The rows below come in pairs that one turn or mirror swaps. Which row does each named row swap with?
fegu: [  2   5 -24   9  -8  -7   3   3  -3   2 -11 -13  -6  -5  17   5  11  17
  12   3  -3  -5  -9 -27   3   4  12]
dak: [  7  -7 -12   9   5   8   0  -3   1   3  -2  -2  -1  12   8   5  31   3
  13  -8   1   8 -14  -5  -1  -4  17]
Riti: [  9 -12 -20  -1  -6  -6  10   7  12  15 -11   1  -3   3   5 -10  36   9
   5   4   6  -6 -27  -9  14  -1  16]
karu: [  1   3 -28   7  12  -5  20   7   0  -5  -9 -12 -14  -6   7  11  17 -16
   6  -3   1   7 -26 -11   8  12  18]
foli: [  8   5 -25   7  -4  -6   5   0   3   8 -10 -13  -8  -8  24   5  16  16
  14   4  -4   0  -7 -29   1  -1  13]
Puna: [ 12   8  -9   2   2 -14   8   2   4  12  13 -14   0 -10   1 -18  17   0
   9  15 -10   0 -26 -14  -4   4   4]
rop: [ -3   1 -10  -8   8 -15  27   1  -8   3  -5  -8 -13   6   6   7   0  -4
   9  12   7  18 -26 -19  -5   5  16]
Keve: [ 12  -3 -10   6  12  -7  -6  -6 -17  17  -8  -6 -11 -20   2  -6  19   0
  -3  -8 -11   0 -20  -7   3  -3  20]
nes: [ 16 -22  -3  -1  -5 -16  11   8  -1  25  -9  -5 -10  -6  -2  -5  15  -2
  11  14 -13   0 -21 -11  -6  10  15]
Zalu: [ 20 -13 -29   1  12  -9   6  -4 -12  11  -7  17  -7  -4   5  -1   1   5
  -4  12  -8  13 -20 -13  -4   7  18]
lureb: [  6   3 -25   8 -10  -3   6   4  -1   5 -11 -14 -10 -10  18   9  11  17
  15   6  -3  -5 -14 -26   1   2  12]
dol: [ 20 -21  -6  -5   1  -9  15   5  -1  24  -5  -6 -13  -4   0 -11  11  -2
  10  18 -16   0 -20 -11  -5   6  12]
puz: [  0   3 -11  -3   5   1   3   4  -6   1   1   7 -14 -12  10 -11  19  21
   2  -4   4  10  -9 -21   9   1  19]
momab: [ 17 -20 -23   3  18 -11   4  -8  -7   8 -12   2  -9  -9  11   3   0  12
  -5   5   5  12 -16  -8  -6   5  13]
Teg: [  8  -7 -11   4   4   9   1   1   4   4  -4  -2  -1  17  15   6  27   3
  14   0  -2   8 -13  -4   2  -6  10]
vosab: [ -3   3 -14  -7   2  -4   0   3 -11   0  -1   8 -13 -14   7  -6  17  18
   2   0   2   4  -8 -25   7   2  14]
Lubam: [ 12  -4 -10   6   9  -8  -2  -6 -13  18  -6 -10 -15 -14   1   3  22  -2
  -6  -7 -16  -7 -19  -5   0  -3  17]
fuvog: [  8   3 -10   5  15  -1  -7  -6 -12  18 -15  -3  -9 -15   3  -1  20  -8
   1  -2 -11  -7 -24  -6   6  -2  12]
Vevu: [  8   0 -17   2   4  -7  -9  -8 -15  16 -12  -4 -10  -9   2   0  18  -4
  -6 -10 -14  -3 -24  -5   2  -4  12]
zefe: [ 15  11  -6   0   0 -19  18   7  11  17   7 -14   1  -4   4 -13  16  -6
  13  11 -10  -1 -23 -11  -2  -2  12]
leso: [ 12  -4  -8   6   6  10   5   0   0  10  -1  -4  -3  15   6   8  26   7
  14  -3   2  11 -14  -2   6  -6  15]
Zes: [ -6  15  -4  -6   5   3   6  -2   3   4 -11   9 -18  -5   4  -4  10   6
   7  10   0   7 -17 -26  -3   1   6]
nof: [  2   4 -27  12  -9  -8   2   3  -3   6  -8 -14 -13  -5  17   7  16  13
  14   5   3  -3 -11 -26   1   4  12]
terug: [ 10  10  -6   1   6 -10  15  12  11   4   8 -14  -3  -3   0 -18  19  -6
  11  11 -12  -1 -19  -7   0   5   7]
pobet: [  2 -10   0  -8   0  -5   0  19  -1  20   0   0  -7 -11  11 -11  14   5
  -8   6  -5   6 -25  -9 -14   3  18]
Zigo: [ -6  -4 -20  -5   8 -22  15  18  12  12 -17  -4   0  -5   1  -4   8  -5
  14   5   6  18 -18 -15   5  -2  25]
demul: [  7 -13 -23  -3   0  -3  16   2  10  12 -16  -5  -8   3  12 -10  35  11
  11   2   3   1 -31  -8  13 -12  17]
benug: [ 11 -12 -30   2  20   1   8  -6 -12   8  -6   3  -6 -15  20  -9   5   5
  -6   4  -5  17 -23 -10  -3   7  14]
pugif: [  7 -11 -21   1   2  -4  15  -5   9  -3 -11  -8 -13 -11   0  -7   5  -4
  10  14  -2  26 -16   1  -7  -6   9]
fip: [  5 -12 -26  -3  -4  -6  10  11  11   8 -17  -2  -4   0   8  -6  33   8
  10   3   8  -5 -28  -7  13  -9  13]
todek: [  6  11 -13  -5   0  -7  12   1   9   4   7 -16  -5   3  -3 -14  13  -7
  20  13  -5   0 -28 -16  -1  -7  12]
kuvid: [  2   1  -8  13  18 -19  12  -7   3  -1  -4  -5   6   0  14  -1   4   0
   2   5  -1 -13 -27  -8  10   2  19]
Ralu: [ 22 -12 -14   4   9  -5  23  11   6   4 -22   0   1   0   1  -1  34  -1
   6  11  -5   9 -18 -15  -4   4   6]
molu: [ 17 -18  -7  -4  -6  -7   7  11  -2  20 -10  -7 -10   0  -2   2  12  -2
  16  11 -21  -3 -20 -11  -8   8  15]
Nel: [ 16 -22  -6  -2  -1 -14  10   2  -9  26  -9  -6 -10   3  -2  -7  12  -1
   8  13 -12  -5 -22 -13  -9   9  15]
Rafet: [ 13   2 -12   7  22 -14   7  -1   5   4  -2  -2   9   0   6  -2  10  -7
   4  19   0  -9 -34 -12  10   1  18]
kibi: [  0   3 -10 -14   9 -15  23   3  -5   1  -1  -8 -10  -2   3   5   0  -5
  13  18   1  18 -27 -18  -2  -2   9]
fedol: [  9  -2 -23  -9   5  -4   7  -3   4   4 -16 -11 -15 -19   2  -7  10   1
  11   9  -8  22 -18  -2 -13  -7   7]
luteb: [  2   1 -20   8  -8  -8   8   1  -3   7  -5 -16  -7  -7  21   7  11  15
  12   2  -5  -5 -10 -28  -2  -8  14]
dumeb: [ -6  16  -7  -1   6   1  10  -7  -2  11 -14   5 -13  -4   8  -8   8   4
   2   8 -13   4 -21 -26  -1  -4   4]
giput: [ 19  -9 -33  -3  15  -9  13   2  -9  15 -13   6 -17 -19  12   1   7  -1
  -7   7  -3   6 -24  -9  -4  13  17]
golel: [  6 -12  -1  -8   3 -10   3   9  -2  21   2   3   0  -9   5  -8  12   6
 -10  10  -8   2 -25  -5 -17   5  19]
nime: [ -5  -3 -20  -4  11 -32  16  13   8   9 -11  -3  -6  -6  -2  -6   6  -3
  17  10   4   8 -19 -10  -3   3  27]
Mup: [  4   7 -29  10 -10  -7   7  -2   5   6 -10 -12 -10  -9  19   8  19  12
   8   0   1  -6 -10 -25  -2   0  14]
Feba: [  8  -6 -14   7  20 -10  14  -3   3   2  -4  -9   6   4   6  -5   5  -3
   6  10  -7 -14 -35   0   8   0  23]
rut: [  2   3 -27   8   7  -8  21  12   3  -5 -10 -10 -10  -6  11   5  18 -17
   0   1   7   2 -27  -4  12  10  16]
parot: [  7  -2  -9   5  16 -15  22  -4   6   4  -4  -3   3   5  14  -2   7   0
   1  16  -3  -6 -42 -14   6  -1  23]
zadev: [ 21  -7 -28   7  14   0   7  -3  -9   7 -10   6 -14 -11  12  -4  -1   0
  -8  18  -3  12 -21  -9  -5  -3  22]
kur: [  1  -5 -12  -3   4  -3   4   5  -5  -3  -1   8 -16 -11   7  -5  22  22
  -1  -2  -4   9  -7 -25   8   0  19]
basa: [ 11   5 -23  13  14  -4  23  13  -4  -5 -14  -9 -12 -11  12   6  19 -13
  -2   3   2   5 -18 -10   8   4  17]
fitu: [  2  10  -6 -12   5  -9  25   5  -2   7  -3 -12 -13   1   6  14   4   0
  12   9  -1  20 -24 -16  -5  -1  18]
lag: [ 22  -9 -14   6   3  -7  18  14   7   9 -21  -2  -7   1  -3  -6  36   1
  10  13  -3   2 -19 -18  -5  -8  11]
zene: [ -9  -3 -24  -8   8 -25  17  16   7  12  -9  -1  -7  -7   1  -9   8  -2
  17  10  -2  18 -24 -17   1   7  22]
Goze: [  3  -1  -5   3  24 -17  16   3  -4   2  -4   0   0   2   5  -4  10  -9
   3   3  -9  -8 -35  -6  11  -5  23]
lim: [ 21 -10 -37   9  13  -3   7  -3 -14  14  -8   6  -8  -6  15  -3  10   2
  -3   3   0  12 -25  -7  -8   5  17]
pobo: [  0   2 -15  -7   2  -5   3   5  -7  -6   1   9 -12  -9   9  -6  18  22
   3   0   0   6  -9 -23  11   6   9]
misa: [ 11  -7 -12   6   4  10   5  -2   1  11  -5  -8  -2  16  12   5  30   8
  11  -3   4  12 -16  -2   2  -4  15]
mogup: [  1  -8 -26  -7   0  -4  11   5  15  12 -13  -1  -8   4   8  -2  36   6
   9   3   5  -2 -33 -13  14  -8  14]
bodus: [  5  -2 -19  13  15 -14  15   5  -1   9   5  -7   1  13  14 -10   5  -2
   5   6  -1  -9 -38 -17   8   0  15]
rolu: [ 20  -2 -35   0  17  -7  11  -4 -15  10  -2   1  -9 -13   9   0  -1   8
  -6   9  -2  10 -20  -7  -6   7  19]
bovi: [ -4  -1 -21  -7   4 -25  20  14  11  10 -15  -5  -6 -13  -4   1   7   0
  11   9   2  17 -19 -17   4   3  27]
Sir: [  7 -10 -16  -8   0  -2   7   0   1  -3 -11  -2 -12 -15   4  -3   2  -3
  13  10  -7  24 -16  -3 -16   1   9]
roz: [  6 -14 -22  -2   1  -2  18   7  11  10 -16  -4  -7   4   8  -6  37   4
   9   4   8  -3 -28  -7  12  -9  20]
rov: [ -6   6  -7  -8   3 -14  23   6  -7   6  -1  -5 -13  -1   4   7   3  -5
  11  11   4  23 -29 -17  -4  -1  14]
kase: [  1 -14   1 -11   4 -15   8  13   2  18   0   0 -10  -8   7 -10  18   6
  -7  10  -9   8 -26   0 -13  -1  18]
Ganad: [ 22 -11 -16  -8  -2  -2   8  -2   6   0  -5  -9 -16 -14  -2  -5  11   4
   7  14  -2  15  -6  -6 -14   1  12]
debob: [  1  -2  -7   0  13 -17  12  -2   4   3  -1  -1   2   0  18  -2  10  -5
   2   6  -5 -10 -40  -9   9   4  31]
tafe: [  2 -10  -5  -7   5 -11   5  13  -3  18   3   2 -15  -7   8 -13  14   3
  -3  10  -3   5 -28   0 -21   3  23]
Vilu: [  6  -5 -19   7  18 -20  17  -1   4   6  -3  -6  13   1  13  -8  10  -3
  -2   8  -7 -10 -26  -6  15  -4  12]
soga: [  7  -8  -7  10   4   6   0  -4   0   8  -4  -8  -8  13   9   6  30   6
  13  -2   6   9 -14  -2   2  -6  17]
gizo: [ -5   1 -15  -3   0  -2   5   2  -8  -6  -6   8 -13 -11   8  -6  16  20
   1  -2   6  15 -16 -24   8  -4  19]
foguk: [ -7  -3 -25  -2   8 -19  23  11   7   9 -12  -1   1  -4   1  -5   2  -6
  13   9   2  17 -25 -17   0   1  29]
Lipe: [  9   2 -21  10  11  -7  23   7   2  -7 -10 -14  -9  -7  12   4  21 -10
   0  -6   2   7 -23 -13  11  15  23]
toz: [ 20 -11 -34  -2   9 -16   7   1 -13  12  -8  12  -8  -8  12   2   8   0
  -6   2  -5  14 -19  -7  -3   5  27]
fis: [  1 -10   0 -10  -1  -3   2  17  -3  18   4   2  -9  -6   2 -10  18   1
  -5   7 -10   6 -31  -4 -12   1  20]
Pofe: [ 10 -11 -15   2   5  10   6  -1   4  11  -1  -4  -1  14  12  10  26   2
  17  -2   4  11 -12  -4   1   3  12]

Swapped with lureb: leso
Swapped with fegu: misa
Swapped with zefe: Sir
Swapped with Ralu: dumeb
Swapped with rov: nes
Swapped with terug: fedol
Swapped with rolu: Feba
Swapped with Zigo: pobet
Swapped with pobo: demul
Swapped with Nel: rop
Swapped with Pofe: luteb
Swapped with soga: nof
Swapped with Zes: lag

